In the data rows, zero lies at 7.5, halfway between 7 and 8.
Every row has a hidden score. How much higher is the second row's score than the first row's in each pair? 20 means about the same, 40 much higher and 0 much lower. The score is a weighted sum of the row's numbers plus the product of two more (or one squared), each taken from its middle value.
[ 5  6  6  7 10  8  6  8  8  9 10  5  6  7  7 11 12  6  6]
[ 9  6  7  6  8  6  6  6  6 10  7 11  7 10  6  6  8 11  6] >> 11
[ 7 10 13 11  5  8 14 12  9  5  6  5  9  6 10  6  5  5 13]
[8 7 5 5 6 7 6 6 6 7 7 9 6 8 8 7 8 9 6] >> 15
[7 7 8 7 6 7 6 7 7 8 7 8 8 7 7 6 6 8 6]
[7 7 6 5 7 8 6 6 7 6 7 6 6 6 6 9 9 7 6] >> 16
[ 8  6  6  6  8  6  6  6  6 11  8 11  7  9  6  6  9 10  6]
[ 6  9 13 12  6  8 13 12  8  5  6  6 10  6  8  6  5  5 13] >> 21
[7 7 6 6 7 8 6 6 7 6 7 6 6 7 7 9 9 7 6]
[ 8  6  6  5  7  7  6  6  6  8  7 10  7  9  7  6  8 10  6] >> 20
[ 8 11 12 11  5  8 13 11 10  5  6  5  9  6 10  5  5  5 13]
[ 8  8  6  6  5  7  6  5  6  5  6  9  6  7 10  7  9  7  5] >> 24
[ 5  6  6  8 13  9  6 15 11  8 14  6  7  6  6 15 15  4 11]
[ 8  6  5  5  8  7  6  6  6 10  8 10  6  9  6  6  9 10  6] >> 25
[ 6  6  6 11 13  9  6 10 12 10 10  5  6  6  6 14 12  6 10]
[ 7 10 12 11  5  8 14 12  9  5  6  5  9  6  9  5  4  4 13] >> 21
[ 6  6  6  7  9  8  6  6  9  8  9  6  6  7  6 10  9  7  7]
[7 7 5 5 7 8 6 6 6 6 7 7 6 7 7 9 9 7 6] >> 19
[ 9  6  7  6  7  6  6  6  6 10  7 11  8 10  6  5  7 11  6]
[ 5  6  6  7 13  8  7 14 11  8 11  5  6  6  6 15 15  5 11] >> 22
[ 9  6  7  6  7  6  6  6  6 10  7 12  8 11  7  6  7 11  6]
[ 6  7  6  6  9  8  6  5  7  7  7  6  6  7  6 10  9  7  6] >> 18
[ 6  7  5  7  9  8  6  6  8  7  8  6  7  7  6 11 10  7  7]
[ 7  9 10 10  5  7 10  9  8  5  6  6  9  7  9  6  5  5 10] >> 20
[ 9  7  6  5  7  7  6  6  6  9  7 11  6  9  7  5  8 10  6]
[ 7  7  6  6  8  8  6  6  8  7  8  6  6  7  6 10  9  7  6] >> 21
[7 8 6 5 6 7 6 6 6 6 6 8 7 7 8 8 8 7 5]
[ 8  6  6  5  7  6  6  5  6  9  7 11  6  9  6  6  8 10  5] >> 12
[ 8  6  6  5  8  6  6  5  5  9  7 11  6 10  7  5  8 10  5]
[ 6  6 11 10  5  7  9  8  6  5  9  6 10  6  6  6  5  4  7] >> 19
[ 6  6  6 12 14  9  6 10 12 10 10  6  6  6  6 13 11  6 10]
[ 6  6  6  6  9  7  6  7  7 10 10  6  7  6  6  9 10  7  6] >> 26
[ 6  8  6  7 11  8  7  9  9  8  7  5  6  6  8  9 10  6  9]
[ 8  6  7  6  7  6  6  6  6 10  8 10  8  9  6  6  7 10  6] >> 20
[8 9 6 5 5 7 6 6 6 5 6 9 6 7 9 6 8 8 6]
[ 8  6  6  6  8  7  6  6  6 10  8 10  7  9  6  6  8 10  6] >> 20
[8 8 6 5 5 7 6 5 5 5 5 8 7 7 9 8 9 8 6]
[ 7 11  6  5 13  8  8 10 13  8  5  5  6  6 11  6  8  8 11] >> 9
[8 7 6 5 8 7 6 6 6 8 8 9 6 8 7 7 9 9 6]
[ 7  9 11 10  5  8 11  9  8  5  6  5  9  7  9  6  5  5 10] >> 25
[7 7 6 6 8 8 6 5 7 6 7 6 6 7 6 9 9 7 6]
[ 7  6  6  6  8  7  6  6  6 11  9 10  7  9  6  7 10 10  6] >> 27
[ 6  8  6  6 13  8  8 13 12  8  6  5  6  6  8 12 13  5 12]
[ 6  6  5  7  9  8  6  6  9  8  8  6  7  7  6 10  9  7  7] >> 10
[ 5  6 13 13  5  8 13 13  6  5  9  5 11  6  6  8  5  4 12]
[ 8  9  6  5  5  8  6  6  6  5  6  8  6  6 10  7  8  7  5] >> 22
[ 7  6  6  6  9  7  6  6  6 10  9  9  6  8  7  8 10  9  5]
[ 8  6  6  6  8  6  6  5  5 10  8 10  7  9  6  6  9 10  6] >> 11
[8 9 9 8 5 8 9 8 9 6 6 6 8 6 9 6 5 5 9]
[ 6  7 12 10  5  8 11 10  7  5  6  5 10  6  7  7  5  5 11] >> 21
[ 8  6  9  7  5  6  6  6  6  9  8 11  9  9  6  5  5  9  5]
[ 8  6  7  6  7  6  6  6  6  9  8 10  8  9  6  5  7  9  5] >> 16
[10  6  8  5  6  6  6  6  6 10  7 13  8 11  6  5  6 11  6]
[ 5  9  6  6 11  8  7  9 11  8  6  6  7  6 10  7  8  7  9] >> 23
[8 7 8 8 6 7 6 6 6 7 7 8 9 8 7 6 5 7 6]
[13 15  6  5 14  7  8  7 15  9  6  6  6  8 14  6  5 14 10] >> 24
[ 6  6  6  7  9  8  6  6  7 10  9  7  6  7  6  9 11  9  6]
[ 9  6  7  5  7  6  6  6  6 10  7 12  7 11  7  6  7 12  6] >> 13
[ 7  6  6  6  8  7  6  6  6 10  9  9  8  9  6  7  9  9  6]
[ 9  6  9  7  5  6  6  5  6  8  8 11  9 10  6  5  5  9  6] >> 19
[7 7 6 5 7 8 6 6 7 6 7 7 6 7 7 8 8 7 5]
[ 5  6  6  7 10  8  6  6  7 10 10  6  6  6  6  9 11  7  5] >> 34
[8 8 6 6 7 8 6 6 6 6 7 7 6 7 8 8 9 7 6]
[7 8 5 7 8 8 7 8 9 8 6 6 7 6 8 6 6 7 8] >> 23
[7 8 6 6 6 8 6 6 6 6 6 8 7 7 9 8 9 7 6]
[7 8 6 5 6 8 6 6 6 6 7 8 7 7 9 8 9 7 5] >> 20
[7 7 7 7 7 7 6 7 7 8 7 7 8 8 8 7 7 8 6]
[ 7  6  6  6  9  7  6  5  6 10  8  9  7  9  6  7  9 10  6] >> 17
[ 9  6  8  6  6  6  6  6  6 10  7 11  8 10  6  5  6 10  6]
[ 6  6  6  8 11  8  6  9  8  9 11  5  6  6  6 12 12  6  7] >> 19
[ 9  6  6  5  6  6  6  5  5  9  6 12  7 10  7  5  7 11  6]
[ 6  8 13 12  5  9 14 13  8  5  6  6 10  6  8  6  5  5 14] >> 22
[8 7 6 5 7 7 6 6 6 8 7 9 7 8 7 7 8 9 6]
[8 8 6 5 6 8 6 6 6 5 6 8 6 7 9 7 9 7 5] >> 22
[ 6  6  6  9 12  8  6 10 10  9 11  5  6  6  6 13 13  6  8]
[8 7 9 8 5 7 7 7 6 7 7 7 9 7 7 6 5 6 6] >> 23
[ 6  6  6  7  9  8  6  6  8  9  9  6  6  7  6 10  9  7  6]
[7 8 6 5 7 8 6 5 6 6 7 7 6 7 7 9 9 7 6] >> 11
[ 5  6  5  7 12  8  6 12 10  9 11  5  6  6  6 13 14  4  9]
[ 6  6 14 14  5  8 15 14  6  5  8  5 10  6  6  8  5  4 14] >> 22
[ 6  6  6 10 13  9  6 10 11 10 11  5  6  6  6 14 12  6  9]
[ 8  8  6  5  5  7  6  6  6  6  6 10  7  8 10  6  8  9  6] >> 22
[ 9  7  6  5  6  7  6  6  6  7  6 10  6  9  8  6  8 10  6]
[ 6  7  5  6  9  8  6  6  8  7  7  5  6  7  6 10  9  7  7] >> 19
[6 7 6 7 9 8 6 6 7 7 8 7 6 7 6 9 9 7 5]
[7 8 6 5 6 8 6 6 6 5 7 7 6 7 7 8 9 7 6] >> 19
[7 8 5 5 6 8 6 5 5 5 6 8 6 7 8 8 9 7 5]
[ 6  6 13 11  5  7 12 11  6  5  8  6 10  6  6  7  5  5 11] >> 18
[ 6  6  5  6  9  7  6  6  6 10  9  8  7  8  6  7  9  9  5]
[ 8  6  7  6  8  6  6  6  6 10  8 11  7  9  6  5  8 11  6] >> 18
[ 6  6  6  9 13  9  6 13 10  9 13  5  6  6  6 15 15  4 10]
[8 8 8 8 6 8 8 8 9 7 6 6 8 7 9 6 5 6 8] >> 28
[ 9  6  8  7  6  6  6  5  5  9  7 12  8 11  6  6  6 10  5]
[ 9  7  6  6  7  7  6  6  6  8  7 10  6  9  8  6  8  9  5] >> 19
[ 6  6 13 12  5  7 11 11  6  5 10  6 11  6  6  8  5  4 10]
[ 8  6  6  5  8  6  6  6  6  9  7 10  7  9  7  6  9 10  6] >> 21
[14 15  8  7  8  8 11  8 14  5  6  7  7  7 14  5  5  9 11]
[ 8  6  6  5  8  6  6  5  6 10  8 10  7  9  6  6  9 10  6] >> 8
[8 8 9 8 6 8 8 8 7 6 6 7 9 7 8 6 5 6 8]
[ 7  9 11 10  5  8 12 10  8  5  6  5  9  6  9  5  5  4 11] >> 19
[ 6 11  6  5 13  8  8 11 14  8  6  5  6  6 10  8 10  8 12]
[ 7  7 11  9  5  7  8  8  6  5  8  6 10  6  7  6  5  5  7] >> 18
[10 12  8  8  6  8 10  8 10  5  5  5  7  6 11  5  5  6 10]
[7 8 6 5 7 8 6 5 7 6 7 7 6 7 7 9 9 7 6] >> 20
[ 6  6 14 13  5  8 15 14  6  5  8  5 10  6  7  9  5  5 14]
[ 6  6  6  9 12  9  6 11 10  9 12  5  7  6  6 15 14  5  9] >> 14
[ 6  6 14 13  5  8 13 13  6  5 10  5 11  7  7  9  5  5 12]
[ 7 10 12 11  5  8 14 12  9  5  6  5  9  6  9  5  4  4 13] >> 20
[ 9  7  6  5  7  7  6  6  6  8  6 10  6  9  8  6  8 10  5]
[ 7 10 11 11  5  8 13 11  9  5  5  5  9  6 10  6  5  5 12] >> 23
[ 6  6 14 14  5  8 15 15  6  5  9  5 11  6  6 10  5  5 14]
[ 8  7  5  5  6  7  6  6  6  7  7 10  7  8  8  6  8  8  5] >> 18
[ 9  6  8  6  6  6  6  5  6 10  7 12  7 10  6  5  6 11  5]
[ 6 11  6  5 13  8  8 10 13  8  6  6  7  7 11  6  8  8 11] >> 17
[7 8 6 6 7 8 6 6 7 6 7 6 6 7 7 9 9 7 6]
[6 7 5 5 8 8 6 6 7 6 7 6 6 7 6 9 9 7 6] >> 21
[8 6 6 5 8 7 6 6 5 8 7 9 6 8 6 7 9 9 5]
[7 7 5 5 7 8 6 6 7 6 7 7 7 7 8 9 9 7 5] >> 30
[ 7  6 10  9  5  7  8  7  6  6  8  8 10  7  6  5  5  4  6]
[ 7  6  6  6  8  6  6  6  5 10  8 10  7  9  7  6  8  9  5] >> 23
[ 9 10 10  9  5  8 11  9 10  6  6  6  9  6 10  5  5  5 11]
[ 5  6  6  6 10  7  6  6  6 10 10  8  7  8  6  9 11  8  6] >> 21
[11  6  7  5  6  6  6  5  5 11  6 14  7 12  6  6  6 13  5]
[8 8 6 5 5 7 6 6 5 5 6 9 6 7 9 6 8 8 6] >> 16
[ 8  9 10  9  5  8 11 10  9  5  6  6  9  6  9  5  5  4 10]
[ 6  6  5  7  9  8  6  6  9  8  8  5  6  7  6 10 10  7  6] >> 18
[8 7 9 8 5 7 7 7 6 7 7 7 9 7 7 5 5 6 7]
[ 8  6  6  6  8  6  6  6  6 11  8 10  7  9  6  6  9 10  6] >> 21
[ 8  6  8  7  7  7  6  6  6  9  8 10  8  9  7  6  6  9  5]
[ 6  8 12 10  5  8 11 10  7  5  6  5 10  6  8  6  5  5 10] >> 20
[ 7  8 10  9  5  8  9  8  7  5  7  6 10  6  8  6  5  5  8]
[ 9  6  6  5  7  6  6  6  6 11  8 12  7 10  6  5  8 12  6] >> 18
[ 9  7  6  5  7  7  6  6  6  8  7 10  6  9  7  5  8 10  6]
[ 6  6  5  8 10  9  6  7  9  8  9  6  7  7  6 11 10  8  7] >> 22
[7 6 6 6 8 8 6 6 7 8 8 8 6 8 6 8 9 9 6]
[ 6  6  6  7 12  8  6 13 10  9 12  6  6  6  6 15 15  4 11] >> 16
[ 6  6  5  8 10  8  6  7  9  9  9  5  6  7  6 10 10  7  6]
[ 6  6  6  8 11  8  6  8  9 10 11  6  7  6  6 12 12  6  7] >> 19
[7 7 6 6 8 8 6 5 6 7 7 8 6 7 7 8 9 8 5]
[15 15  6  5 13  7  8  5 15  8  6  9  6 10 15  6  5 15  9] >> 33
[ 9  6  8  6  6  6  6  6  6 10  7 12  8 11  7  6  6 11  6]
[ 5  6 14 13  5  8 14 13  6  5  8  5 10  6  6  9  5  5 13] >> 19
[ 7  7 10  9  5  8 10  9  7  5  6  6 10  6  8  6  5  5 10]
[10  6  8  6  6  6  6  5  5 10  7 12  8 11  6  5  6 11  5] >> 16
[ 6  6  6  8 10  9  6  7  9  9  9  5  6  6  6 10 10  7  7]
[11 15  6  5 14  8  8  8 15  8  6  5  6  7 14  6  5 12 11] >> 14
[7 7 6 6 8 8 6 6 6 8 7 8 6 8 7 8 9 8 6]
[ 9  6  6  5  8  6  6  6  6 10  8 11  7 10  6  6  9 11  6] >> 16
[ 9  6  7  6  7  6  6  5  5  9  7 11  8 10  6  5  7 10  6]
[7 6 7 7 7 7 6 6 6 9 8 8 8 8 7 6 7 8 6] >> 25
[ 6  6 14 13  5  8 14 13  6  5 10  6 11  6  6  9  4  5 12]
[7 6 6 7 7 7 6 5 6 9 8 9 8 8 7 6 7 8 5] >> 18
[10  6  7  6  7  6  6  6  6 10  7 13  7 11  6  5  7 12  6]
[ 8  6 10  9  5  7  7  6  6  7  9  8 10  8  7  6  5  5  6] >> 20
[ 6  6 14 14  5  8 14 14  6  5 10  5 10  6  6 10  5  5 13]
[ 9  7  7  6  7  6  6  6  6 10  8 11  8 10  7  6  7 11  6] >> 19
[7 8 7 7 7 8 7 7 7 7 6 6 8 7 8 6 5 7 7]
[8 7 9 8 5 7 7 6 6 7 8 8 9 8 7 5 5 6 6] >> 17
[ 6  6  6  8 11  8  6  8 10  9 10  5  6  6  6 12 11  7  7]
[ 9 12  6  6 11  8  8  8 12  7  6  5  6  7 12  6  5  9 10] >> 19
[ 9 11 11 10  5  7 12 10 10  5  6  6  9  6 11  5  5  5 12]
[ 8  6 11  9  5  6  6  5  5  6  8  9 10  8  6  5  5  6  6] >> 13
[ 6  9 13 12  5  8 14 12  8  5  6  5 10  6  8  5  5  5 13]
[ 7  7  6  6  8  8  6  6  8  6  7  6  7  8  7 10  9  7  6] >> 25
[ 9  6  6  5  8  6  6  6  5 10  7 11  7 10  7  6  8 11  5]
[ 5  6 13 11  5  7 10 10  6  5 10  6 11  6  6  7  4  4  8] >> 19
[8 6 8 7 6 7 6 6 6 8 8 9 9 8 7 6 5 8 6]
[8 7 5 5 6 8 6 6 6 6 7 9 6 8 8 6 8 8 6] >> 17
[6 7 6 7 9 8 6 9 9 9 7 5 6 6 8 9 9 7 8]
[ 7  6  6  6  9  7  6  6  6 11  9  9  6  8  6  7 10 10  6] >> 19
[ 5  6  6  6  9  7  6  6  7 10 10  8  7  8  6  8 10  8  5]
[ 6  7 13 12  5  8 12 11  6  5  8  5 10  6  6  7  5  5 11] >> 13
[7 8 6 5 7 8 6 6 6 5 6 7 6 7 8 9 9 7 6]
[ 7  7 10 10  5  7  9  9  7  6  7  6 10  6  8  6  5  5  8] >> 20
[12 14  9  8  6  8 12  9 13  6  6  5  7  6 13  5  5  7 11]
[ 6  6  6  7  9  7  6  7  7 10  9  6  7  7  7  9 11  7  6] >> 22
[ 8  6  6  5  7  7  6  6  6  9  8 11  7  9  7  6  9 10  6]
[ 6  6  6  9 11  8  6  8  9 10 10  6  6  6  6 12 12  7  8] >> 24
[ 6  6  6  8 10  9  6  7  9  8  8  5  6  7  6 10  9  7  7]
[ 6  6  6 15 15 10  6 12 15 12 10  6  7  6  7 15 11  6 12] >> 22
[ 8 11 12 11  5  8 13 11 10  5  6  5  9  6 10  5  5  4 12]
[8 8 6 5 6 8 6 6 6 6 7 8 6 7 7 7 8 8 6] >> 16
[ 7 10 13 12  5  9 14 12  9  5  6  6 10  6  9  5  4  4 13]
[7 7 6 6 8 8 6 6 7 6 7 6 6 7 6 9 9 7 6] >> 17
[ 6  7 11 10  5  8 10  9  6  5  7  6 10  6  7  6  5  5  9]
[8 8 5 5 5 8 6 6 6 5 6 8 6 7 9 7 9 7 6] >> 21
[12 14 10  8  5  8 13  9 12  5  6  5  8  7 14  6  5  5 11]
[ 6  6  6  8 12  8  6 11  9 10 12  5  6  6  6 14 14  5  9] >> 14
[15 15  6  6 15  7  8  5 15  8  6 10  6 11 15  5  5 15  8]
[7 6 6 6 8 7 6 6 6 9 8 9 7 9 6 6 8 9 5] >> 5
[ 9  6  6  5  7  6  6  6  6 10  7 12  6 10  6  6  8 12  6]
[ 7  6  6  6  8  6  6  6  6 10  8 10  7  9  6  6  8 10  5] >> 21
[7 7 6 5 7 8 6 6 7 7 7 7 6 7 7 8 8 7 5]
[7 6 6 6 8 7 6 6 6 9 8 9 8 8 6 6 8 9 5] >> 16
[ 5  7 13 13  5  8 15 13  7  5  6  5 11  6  7  6  4  4 13]
[ 6  9 12 12  5  8 14 12  9  5  6  5  9  6  8  5  4  4 13] >> 16
[ 6  6  6  6  9  7  6  5  6 10  9  9  7  8  6  7  9  9  5]
[7 7 5 5 8 8 6 6 7 6 7 6 6 7 6 9 9 7 6] >> 17
[ 9  6  6  5  7  7  6  6  6  9  7 11  6  9  7  5  8 10  6]
[ 7  8  9  9  5  8 10  9  8  5  6  6  9  6  9  5  5  4  9] >> 23
[ 8  6 10  8  5  7  6  6  6  7  8  9 10  7  6  5  4  6  6]
[ 6  6 12 10  5  7  9  8  6  5  9  6 10  6  6  6  5  4  7] >> 21
[ 7  6 11  9  5  7  7  6  6  5  9  8 10  7  6  5  4  5  6]
[ 8  6  7  7  7  7  6  6  6 10  8 11  8 10  7  6  7 10  6] >> 26
[ 5  5  5  6 10  8  6 10  9  9 10  5  6  6  6 11 12  6  7]
[ 9  6 10  8  5  6  6  6  6  8  8 11  9 10  6  6  5  8  5] >> 17
[8 8 6 5 5 8 6 5 5 5 5 7 6 7 9 8 9 7 6]
[ 6  6  6  8 11  8  6  9  9 10 11  5  6  6  6 13 13  6  7] >> 23
[ 6  6  6 10 11  9  6  7 10  9  9  5  6  7  6 12 10  7  8]
[ 6  6  5  8 10  9  6  6  9  8  8  5  6  7  6 11 10  7  7] >> 16
[7 7 9 9 5 7 8 8 7 6 7 7 9 7 8 5 5 5 7]
[8 7 9 8 5 7 7 6 6 7 8 8 9 7 7 5 5 6 5] >> 20
[7 7 6 5 7 8 6 6 6 6 7 8 7 7 8 8 8 7 5]
[ 6  6  6 15 15  9  6 12 15 13 11  6  7  7  6 15 10  6 12] >> 25
[11  6  9  6  5  6  6  6  6 10  7 13  8 11  6  5  5 11  6]
[ 7  8 10 10  5  8 10  9  8  5  5  5  9  6  8  6  5  4  9] >> 21
[ 6  6 13 12  5  8 12 11  6  5  9  6 11  7  6  8  5  5 10]
[8 8 6 6 6 8 6 6 6 6 6 9 6 8 8 6 8 8 5] >> 17
[ 8  6  7  6  7  6  6  6  5 10  7 11  7 10  6  5  7 10  6]
[ 6  6  6  9 11  9  6  7 10  8  8  5  6  7  6 12 10  7  8] >> 18
[7 8 6 5 6 8 6 6 6 5 6 7 6 7 8 8 8 7 6]
[ 6  6  6  6  9  7  6  6  6 10 10  7  6  7  6  8 11  8  6] >> 27
[ 8 11  6  6 11  7  8  9 12  8  5  5  6  6 11  6  7  8 10]
[ 6  8 12 11  5  8 14 12  8  5  6  6 10  6  8  6  5  5 13] >> 22
[ 8 10  7  8  8  8  8  8  9  6  5  5  7  7 10  5  5  7  9]
[ 6  6 14 13  5  8 14 13  6  5 10  6 11  7  6  9  5  4 13] >> 21
[7 7 8 7 7 7 6 6 6 8 7 8 8 8 7 6 6 8 5]
[8 6 8 7 6 7 6 6 6 8 8 8 8 8 6 5 5 8 6] >> 18
[ 8  8 10  9  5  8  9  9  7  5  6  6  9  6  8  5  5  5  8]
[ 6  7 11 10  5  7 10  9  7  5  7  6 10  6  7  6  5  5  9] >> 22
[7 8 6 6 6 8 6 6 6 5 6 7 6 7 8 8 9 7 6]
[11  6  8  5  6  6  6  6  5 10  6 13  7 12  7  6  6 13  6] >> 24
[ 6  8 12 11  5  8 13 11  8  5  6  6 10  6  8  6  5  5 12]
[7 6 6 6 8 8 6 6 6 8 8 8 7 8 7 8 9 8 6] >> 15
[8 8 6 5 6 8 6 6 6 5 6 8 6 7 8 7 9 7 6]
[8 7 6 5 6 7 6 5 6 7 7 9 6 8 8 7 8 8 5] >> 21
[ 6  6  6  9 14  9  6 15 12  9 15  6  6  6  6 15 15  5 12]
[ 5  6  5  8 13  9  7 15 11  9 14  6  7  6  6 15 15  4 11] >> 23
[ 6  6  5  6  9  7  6  7  7 10  9  7  7  7  6  8 10  8  5]
[ 7  9 10  9  5  8 10  9  8  5  6  6  9  6  9  6  5  5 10] >> 19
[ 6  6  6  7  9  8  6  6  7  9  9  7  6  7  6  9 10  8  6]
[7 8 6 5 7 8 6 6 7 6 7 6 6 7 7 9 9 7 6] >> 15
[ 6  6  6 12 13  9  6  8 11 10 10  5  6  7  6 13 10  7  9]
[ 9 10  7  7  8  8  8  8 10  6  6  6  7  7 10  5  5  7  9] >> 15
[7 8 6 6 6 8 6 5 5 5 6 8 6 7 9 8 9 7 6]
[11 13 10  9  5  7 13 10 11  5  6  5  8  6 12  5  4  4 12] >> 22
[ 9 11 10 10  5  8 12 10 10  6  6  6  9  6 11  5  5  4 11]
[ 7  6  5  6  8  7  6  6  6 10  9 10  7  9  6  7 10 10  6] >> 15
[ 7  9 11 10  5  8 12 10  8  5  6  5  9  6  9  6  5  5 12]
[ 8  6 11  9  5  6  6  6  6  7  9 10 10  9  6  5  5  7  6] >> 16
[ 8  6  6  5  8  6  6  6  6 10  8 10  7 10  7  6  9 10  6]
[7 8 5 5 6 8 6 6 6 5 6 8 6 7 8 7 9 7 6] >> 21
[ 5  7 12 11  5  8 11 10  6  5  7  5 10  6  7  6  5  4 11]
[7 8 5 5 7 8 6 6 7 6 7 7 6 7 8 9 9 7 6] >> 22
[ 6  6  6  8 13  9  7 15 11  8 13  5  6  6  6 15 15  5 12]
[ 9 10  8  8  6  8  9  8 10  5  6  6  8  6 10  5  5  6 10] >> 24
[12 15  6  6 10  8  9  7 14  7  6  6  6  8 13  5  5 11 10]
[ 8  6  5  5  7  7  6  6  6 10  7 11  7  9  7  5  8 10  5] >> 22
[7 8 6 5 7 8 6 6 7 6 7 6 6 7 7 9 9 7 6]
[ 9  6  6  6  8  6  6  5  6 10  7 11  7 10  7  6  8 11  6] >> 19
[ 6  7  6  7  9  9  6  6  8  8  8  6  7  7  6 10  9  7  6]
[8 8 6 5 6 7 6 6 6 6 6 8 6 7 8 8 9 8 6] >> 21
[ 7  9 11 10  5  8 11 10  8  5  6  6 10  6  8  6  5  5 11]
[ 6  8  6  7 11  8  7 10 10  8  7  6  6  6  8  9 10  6  9] >> 18
[ 6  8 13 12  5  8 14 12  8  6  6  6 10  6  8  7  5  5 13]
[ 9  6  7  5  7  6  6  6  6 10  7 12  7 10  6  5  7 11  6] >> 15
[10  6  8  6  6  6  6  6  6 10  7 12  8 11  7  6  6 11  6]
[ 8  6  6  5  8  6  6  6  6 10  8 11  7 10  6  5  8 11  5] >> 17
[ 5  6  6  9 11  9  6  7 10  8  8  6  6  7  6 11  9  7  8]
[10  6  7  5  7  6  6  6  6 11  7 12  7 10  6  5  7 11  6] >> 21
[ 6  9 12 11  5  8 14 12  8  5  6  5  9  6  8  5  5  5 13]
[ 8  7 10  9  5  7  7  6  5  6  7  7  9  7  7  5  5  6  6] >> 17
[ 6  9 12 11  5  8 14 12  9  6  6  6 10  6  9  6  5  5 14]
[ 5  6 11 11  5  8 10 10  6  5  8  6 10  6  7  6  5  4  9] >> 16
[8 7 8 7 6 7 6 6 6 8 7 8 8 8 7 5 5 8 5]
[ 9  6  6  6  7  6  6  6  6 10  7 12  7 11  6  5  7 11  5] >> 16
[7 8 7 7 6 7 7 7 8 7 6 7 8 7 8 5 5 6 7]
[7 7 9 8 5 8 8 7 7 6 6 7 9 7 8 6 5 6 7] >> 23
[ 6  6  6  8 12  8  6 12 10  9 13  6  6  6  6 15 15  4  9]
[ 9  6  7  6  7  6  6  6  6 10  7 12  7 11  7  6  7 12  5] >> 27
[ 7  6  6  6  8  7  6  6  6 10  9 10  7  9  6  7  9 10  5]
[6 7 6 6 8 8 6 6 7 6 7 6 6 7 6 9 9 7 6] >> 17
[ 7  7 12 10  5  8 10  9  6  5  7  5 10  6  7  6  5  5  9]
[ 5  6  6  9 11  8  6  7  9  9 10  6  7  7  6 11 10  7  7] >> 20
[ 8  6  7  6  8  7  6  6  6 10  8 10  8  9  6  5  8 10  6]
[ 6  8 11 10  5  8 12 10  8  5  5  5  9  6  8  6  5  5 11] >> 25
[ 7  6  6  6  9  7  6  6  6 10  8  9  6  9  6  7  9 10  6]
[ 8  7 10  9  5  7  7  6  5  6  7  8  9  7  7  5  5  6  6] >> 13
[15 15  6  5 15  7  9  6 15  8  6 10  6 11 15  6  5 15  9]
[ 6  6  6  6 10  8  6  9  9  9  9  6  6  6  7  9 10  7  7] >> 4
